Each row is where one point has got to under a steady rotation. How many steps took it there?
The counts run from 0 to 148.
[  6 -13  13   6   4 -44 -14  23   6 -37 -15 -11  11  20  -7  13  17   9
 -13  -6  30 -13  13   6  31 -24  -6 -17   7 -19  19 -23]
130
[-16 -17  22  -8  12 -25   1   2   9  -5  22   4  23   0 -15 -29   5   2
   1   4  53 -19  18  31  19 -12  -7 -23   9  -5  16   2]
98
[ 17 -32  19  -1 -21  -2 -15 -17   5 -17  -1   0  27  28   6 -28  20  13
   0 -15  45   0  29   2   8  -7   2 -13  28  17  -1   2]
67
[ 17 -32  20  -5  11 -22 -18   4 -10 -41   5  19   3  19   8  16   5  18
  -2  -1   8  14  39 -16   6 -26   1   2  40   1   7  -4]
148
[ -9 -29  25   1  -8 -10 -21  11  11 -21  14 -27  36  16 -18  13   5 -14
 -22   3  12 -18  33  -3  35 -20 -14  -6  12 -12   6   9]
124
[ -8 -33  28   0  -9  -4 -23  13  10 -20  13 -22  34  19 -19  13   0 -17
 -25   2  10 -12  36  -1  30 -18  -8   0  16 -11   3   4]
123
[  4 -35  13   7 -11 -36 -24   8 -13 -23   1 -20  11  15   6 -14   1  16
 -13   9  26 -11  14 -16  43 -15  -5 -12  -6  -7 -20  22]
41
[ 24 -41   3  18  -9 -21 -41  19 -10 -31 -11  21   2  12  -6  -6  -3   8
 -17   2  17  14  28  -9  14 -15  10  10  21   2  -5 -15]
49
[ -4 -18  39 -28  25 -24  -5   2 -17 -18  19   1 -10  21  11 -19  -8  14
 -11  -3  25   7  21  21  27 -26  17 -18  21 -14   1  -4]
9
[ -3  -7  30  -2   4 -16 -31   8  -4  -4   7   7  -1  11 -21 -36   1  -7
 -24   0  36 -12  10  34  29 -13  19 -11   3 -12  17 -29]
103
[ 38 -19   4  25  11 -32 -18  -9   9 -33  -4   6  13   9  -7   5  28   5
  11 -15  35  -8  25  -7  10 -21  -3  -9  28  -2   8 -16]
61
[-18 -29  32 -13   6 -17 -22  11 -13 -15  26  -1   0  13 -16 -20 -16   2
  -9  19  21 -16  23   0  37 -18  -9  -2  -4 -27   3  25]
110
[ 10 -35  24   3 -10 -22 -26  10 -11 -21   2 -29  18  21   6 -11  -4   9
 -23   5  22  -7  17  -7  40 -16   8 -13   3  -8 -27  13]
39
[ -2 -20  19   2  22 -29 -38   2  -8  -4  21  17  -5 -10 -16  -8  -2 -11
 -37  10  -4   3  30  13  38 -24  13   1  13  -3   7 -20]
19
[  0 -31  21   3   2  -8 -33  33   5 -26   4  10  18  12 -29   9 -11 -15
 -25   5  10  -2  33  16  15 -20   6  10  21 -13  11 -23]
119
[  7 -32  31  -2  32 -19 -21  10  -8 -17  27  -6  10   2  -9   9 -16 -11
 -19   9   1   0  34   7  31 -32  11  -1  23 -16 -15   2]
23
[-16 -26  11   1  11 -40 -23  29   0 -22  15  24   0  -3 -28  -7  -6   1
  -9  19  22 -12  24   6  27 -19 -15   2   0 -20  23  -1]
114
[ 15 -32  25   7  -7 -16 -30  13  -7 -17  -4 -28  17  20   2  -8  -6   0
 -30  -1  22  -3  15   8  37 -18  20 -13   9  -6 -25  -7]
37
[ -9 -31   4   7  12 -49  -5  22  13 -15  10  -3  32 -13 -11   3   2  -1
 -19  10  28 -11  26  18  29 -21 -11 -16  12   6  -4   1]
29
[  8 -23  22  -3  -8 -26 -16  28  -1 -40 -21  -6  10  35   2   3   3  14
 -19  -6  32   3  18   9  18 -19   8 -11  17  -9  10 -25]
133
[  2 -35  29  -4  30 -21 -14  12  -4 -20  29  -8  17   0  -6  11 -17 -11
 -14  11   4  -2  36   7  28 -29   6  -4  23 -13 -17   8]
24
[ -3 -20  13   4 -11 -37 -35 -10 -13 -24  -1  10  -9  15  -1   2  22  18
 -22   4   3  -1  26 -30  43 -17 -11  -3   5   1  24  -4]
142
[ 23 -34  -3  19  -5 -41 -39  24 -10 -31 -14  25  -5   7  -6  -8   2  14
 -14   6  25   5  19  -9  19 -15   5   2   8  -1   1 -16]
47
[ -1 -26   2  16   6 -49 -14  23  13 -14  -1  -2  28 -12 -13   0   7  -2
 -27   4  30  -8  21  23  30 -18   2 -19  10   8   0 -19]
31
[-15 -27  37 -17   6 -10 -26  12 -16 -15  26  -4  -2  18 -16 -21 -16   1
 -11  16  19 -15  22   5  35 -18  -1  -2  -1 -28   1  18]
109
[-15 -15  19  -6   7 -28  -6   4   8  -3  17   7  19  -2 -18 -33  10   1
  -6   4  51 -21  16  35  22 -12  -6 -22   4  -1  19  -6]
99
[ -2 -14  12  10   2 -43 -12  14  10 -28  -2 -19  18  13 -13  16  19   1
 -15  -1  24 -23  18  -1  38 -22 -18 -17   2 -16  19  -8]
128
[ -9 -20  16   1  17 -35 -36   1  -6  -2  20  20  -4 -11 -18 -11  -1  -8
 -38  14   2   4  28  13  39 -20   9  -1  10   2  13 -16]
18
[  5 -28  22  -9 -18 -20 -18  26  -2 -38 -21  -7  13  39   6   0   1  18
 -20  -6  29   7  22   7  19 -18  11 -10  20  -4   7 -19]
134
[-11 -10  21  -2   5 -28 -21   5   4  -3  10  10   5   0 -23 -35   7  -3
 -17   2  46 -17  12  36  25 -11   6 -19   3  -5  24 -22]
101
[-23 -30  26 -29  10 -28  -4   9 -13 -12  21  16   3  10   7 -29 -13  17
 -15  12  26   8  27  20  27 -18   4 -12  15   2   3  12]
12
[  6 -25   4  17   5 -44 -20  21  11 -13  -7  -6  25  -8 -11  -3   8  -6
 -31   0  26  -7  18  25  31 -18   7 -18  12   9  -1 -27]
32
[ -7 -29  13  -4  -2 -11 -24 -20   4   0  31  37  11  -4 -21 -33  13   3
   2   6  29  -5  38   3   8  -6 -12   2  23  13  23   9]
84
